Rotation paths and how fast each direction turns (degrees each step):
Each turn is a multiple of 5 degrees from 10 to 175, or 0.
Each row of a path follows its step; steps can be skipped.
path 1
step 4: [0.86 -2.04 -1.19 1.38 -0.29 1.01 -0.67 0.39 0.29 -0.34 -1.48 1.59 0.16 -1.74 -1.19 -0.45 -0.63 -1.64 -0.07 1.12 0.70 -2.52 0.04 1.10 1.77 -0.54 -0.32 0.73 -0.50 1.54 -1.32 0.47 -0.63 -0.27 0.62 0.34 0.00 -1.06 0.65 -0.64 0.14 0.80 -0.92 1.48 1.73 0.62 -0.75 -1.88 -2.56 0.95 -1.19 0.11 -0.88 0.49 1.52 -2.06 0.51 1.26 1.66 -0.26 0.34 1.02 0.41 -0.25 -0.50 0.36 0.61 -0.70]
step 5: [-0.44 0.91 0.82 1.59 -0.57 -0.29 0.79 1.73 1.25 0.79 -0.77 -0.86 0.71 -0.42 -0.93 -0.57 -1.42 0.89 0.00 0.69 -1.29 -0.81 1.02 2.53 0.83 -0.09 2.03 -0.12 0.33 -1.83 0.36 -1.10 -2.26 1.61 0.92 -0.03 0.55 -1.07 2.29 -0.28 0.62 0.04 0.37 0.57 0.67 0.66 -0.06 -0.85 0.54 0.87 0.29 0.16 -0.72 0.76 1.52 -0.86 -0.74 0.69 0.67 -0.06 -0.41 1.67 -1.95 -1.25 -2.38 -1.79 -0.19 1.46]
step 6: [1.71 -0.40 0.85 1.09 -0.94 -1.54 -0.20 0.15 0.98 0.16 -0.98 -1.52 1.20 0.93 -0.74 -1.30 -1.69 -0.38 -1.32 -0.35 -0.99 0.70 -1.20 -0.90 0.51 0.26 0.56 0.79 -0.60 -0.41 -0.87 0.29 0.54 1.32 1.91 1.98 1.97 -0.58 0.09 1.27 -1.69 0.75 -1.20 0.95 -1.45 0.48 0.33 1.64 1.41 0.88 -0.18 -0.40 0.27 -1.20 1.87 0.04 1.11 0.23 -0.03 0.86 1.23 0.55 -1.99 -0.04 -0.92 -0.70 1.93 -1.85]
step 10: [0.81 0.10 -2.10 -1.95 0.33 0.55 -0.24 -1.52 0.16 0.66 1.89 -0.16 -0.43 0.94 1.65 0.51 1.11 1.45 0.47 1.10 1.45 -1.62 -0.77 0.00 -0.40 -0.36 -0.30 -0.47 -1.13 1.94 0.12 0.26 0.76 -1.11 -1.84 0.30 -2.12 1.54 -2.39 0.14 -0.55 -0.98 1.12 1.06 0.71 0.29 0.29 1.57 0.04 0.50 -0.23 -0.71 0.08 -1.26 1.58 -0.85 0.16 0.06 -0.94 1.28 1.07 -1.12 -0.12 0.83 -2.40 0.14 -0.27 1.67]
step 16: [1.38 -0.56 -0.45 0.11 0.89 -1.16 -0.20 0.33 -1.40 -2.38 -1.14 0.18 -0.64 -1.11 -1.18 -0.13 0.54 0.84 -0.13 -2.30 -1.11 -1.72 1.91 0.34 1.04 -1.28 1.86 0.59 -0.49 0.55 0.73 -1.36 0.45 1.50 1.06 -2.66 1.72 0.49 -1.45 0.86 -1.25 0.44 -0.08 -0.69 0.15 0.27 0.98 -0.44 0.75 -0.27 1.04 -0.47 -1.01 2.26 1.31 0.10 -0.42 -0.70 0.14 -0.16 1.70 0.89 0.64 0.23 -1.53 -0.67 0.33 0.01]
step 20: [-1.92 0.86 -0.86 1.81 -0.89 0.83 1.29 -1.43 -1.92 0.02 0.52 0.08 0.93 0.92 -0.41 -0.85 0.68 0.24 2.30 2.43 -0.30 -0.43 -0.38 -1.12 1.30 -1.00 -2.91 0.35 -0.01 0.05 -1.37 1.22 0.24 0.03 -0.28 -0.53 -1.72 0.66 0.66 1.03 0.51 -0.75 0.32 0.74 1.64 2.48 1.73 -1.69 0.42 -0.25 -0.64 -0.19 -0.47 0.10 1.00 0.00 -0.33 -0.96 0.48 0.50 -0.70 -0.78 0.24 -0.39 0.60 0.02 1.04 -0.70]
step 27: [1.68 0.61 0.04 -1.19 1.22 -0.31 -0.37 0.27 0.84 0.45 -0.10 0.24 1.05 0.85 0.02 0.14 0.79 -0.16 0.89 -2.89 0.01 1.97 -0.60 -0.27 0.09 -1.59 0.25 -0.67 0.58 2.46 0.80 -0.05 0.35 -1.09 0.77 -3.03 -0.25 0.69 -0.37 1.04 0.61 1.10 0.75 0.02 0.49 -1.47 0.38 0.40 -0.26 1.77 -0.43 -1.16 0.80 1.46 -1.87 -1.32 1.70 -0.88 -1.74 -0.01 1.51 -1.28 0.15 0.69 -0.23 -0.36 -1.40 1.41]
step 32: [-1.76 -1.32 -0.68 0.05 -0.74 -0.35 -0.18 -0.39 -2.18 -0.39 0.46 -0.18 1.57 -0.52 0.83 -1.46 -0.61 0.89 -1.67 0.45 -0.34 -0.36 3.23 0.69 1.58 0.33 -0.45 -0.36 2.65 -0.78 0.25 -1.20 -1.38 0.23 -0.01 -0.65 0.86 -0.67 -1.55 -0.59 1.06 0.58 0.45 0.58 0.77 0.66 0.98 0.59 0.33 0.24 0.18 0.82 -1.24 0.40 -0.72 2.33 -1.04 0.80 1.46 -1.86 -0.85 0.56 1.34 0.56 -0.11 1.04 0.70 -1.73]
Speeds:
[0.32 -0.27 -0.02 0.07 0.20 -0.45 -0.32 -0.24 -0.03 -0.12 -0.16 0.15 -0.04 -0.03 -0.41 0.32 -0.02 -0.15 -0.10 0.20 0.34 -0.57 -0.10 0.10 0.09 0.30 -0.50 0.09 -0.21 -0.40 0.35 -0.49 0.41 0.37 -0.02 0.21 -0.09 0.37 0.22 -0.04 0.41 0.14 -0.12 0.03 0.03 0.27 -0.05 0.37 0.54 0.31 -0.01 -0.02 0.17 0.04 0.27 -0.44 -0.68 -0.07 -0.02 0.23 0.14 -0.09 -0.34 0.21 0.01 0.26 -0.07 0.33] -> 10
[-0.12 -0.10 0.64 -0.98 0.17 0.07 0.32 -0.38 0.35 -0.08 0.51 -0.21 -0.12 0.09 -0.01 0.22 -0.03 -0.18 0.09 0.03 0.07 -0.04 -0.31 -0.15 -0.11 -0.13 -0.02 -0.10 -0.25 0.31 -0.28 0.28 0.03 0.10 0.19 -0.08 0.09 -0.23 0.03 -0.24 0.13 -0.11 0.35 -0.21 -0.13 -0.07 0.16 0.25 -0.26 0.05 -0.03 0.18 0.09 -0.76 0.00 -0.05 -0.27 -0.50 -0.12 -0.07 0.03 0.07 -0.12 0.60 -0.04 -0.16 -0.28 0.47] -> 25
[0.30 0.23 -0.03 -0.15 0.19 0.14 0.03 -0.40 0.23 0.05 -0.16 0.28 0.39 -0.32 0.16 0.06 0.23 -0.09 0.16 -0.46 -0.60 0.25 -0.16 -0.48 -0.29 0.44 0.12 -0.41 -0.35 0.13 0.06 -0.31 -0.06 -0.09 0.35 -0.36 0.03 -0.06 0.13 0.41 0.10 0.17 0.05 -0.18 -0.01 -0.22 0.20 -0.20 0.47 0.17 -0.07 -0.52 -0.31 -0.07 0.68 -0.23 0.15 -0.28 0.01 0.14 -0.49 0.17 -0.34 -0.20 -0.09 0.03 0.24 -0.15] -> 35
[-0.18 0.33 -0.10 0.45 -0.11 0.02 0.36 0.14 0.10 -0.23 0.06 0.19 0.15 0.29 -0.04 0.26 -0.23 -0.33 -0.43 0.04 0.66 -0.33 -0.08 0.27 0.07 -0.02 -0.07 -0.17 -0.03 0.02 0.25 0.55 -0.21 -0.31 0.22 0.21 -0.03 -0.23 0.04 0.39 -0.14 -0.16 0.07 0.35 -0.59 -0.30 0.59 -0.14 0.27 0.51 -0.07 0.04 -0.36 0.08 -0.04 -0.39 0.41 -0.26 0.07 0.30 -0.06 0.50 -0.01 0.12 0.13 0.03 -0.22 0.17] -> 20
[-0.05 0.35 -0.08 0.02 0.07 0.24 -0.18 0.02 0.19 0.02 0.15 0.06 -0.11 0.10 -0.06 0.47 0.00 -0.17 0.44 0.06 0.30 0.02 0.06 0.08 0.56 -0.25 0.10 -0.31 -0.24 -0.18 -0.47 -0.40 0.29 0.03 -0.26 -0.28 -0.20 -0.22 0.30 0.26 0.27 0.54 0.31 -0.01 0.04 -0.04 -0.64 -0.38 0.00 0.19 -0.34 0.10 -0.48 -0.29 -0.29 -0.13 0.47 0.29 -0.12 0.42 0.25 -0.29 0.23 0.24 0.19 0.01 0.48 0.16] -> 110
[0.18 0.17 0.03 0.18 0.07 0.29 0.27 -0.07 -0.12 0.21 -0.20 -0.17 0.16 -0.31 -0.45 -0.03 -0.22 -0.43 0.20 0.45 0.40 0.44 -0.08 0.15 -0.24 -0.10 -0.04 0.32 0.08 -0.21 -0.18 0.32 -0.13 0.39 -0.06 -0.07 -0.30 -0.36 -0.11 -0.31 0.01 -0.03 0.40 0.28 -0.04 0.25 0.05 0.41 0.15 0.03 -0.23 -0.07 -0.47 0.18 0.38 0.00 -0.32 0.02 -0.21 -0.33 -0.14 0.03 -0.12 0.27 -0.45 -0.42 0.62 -0.63] -> 25
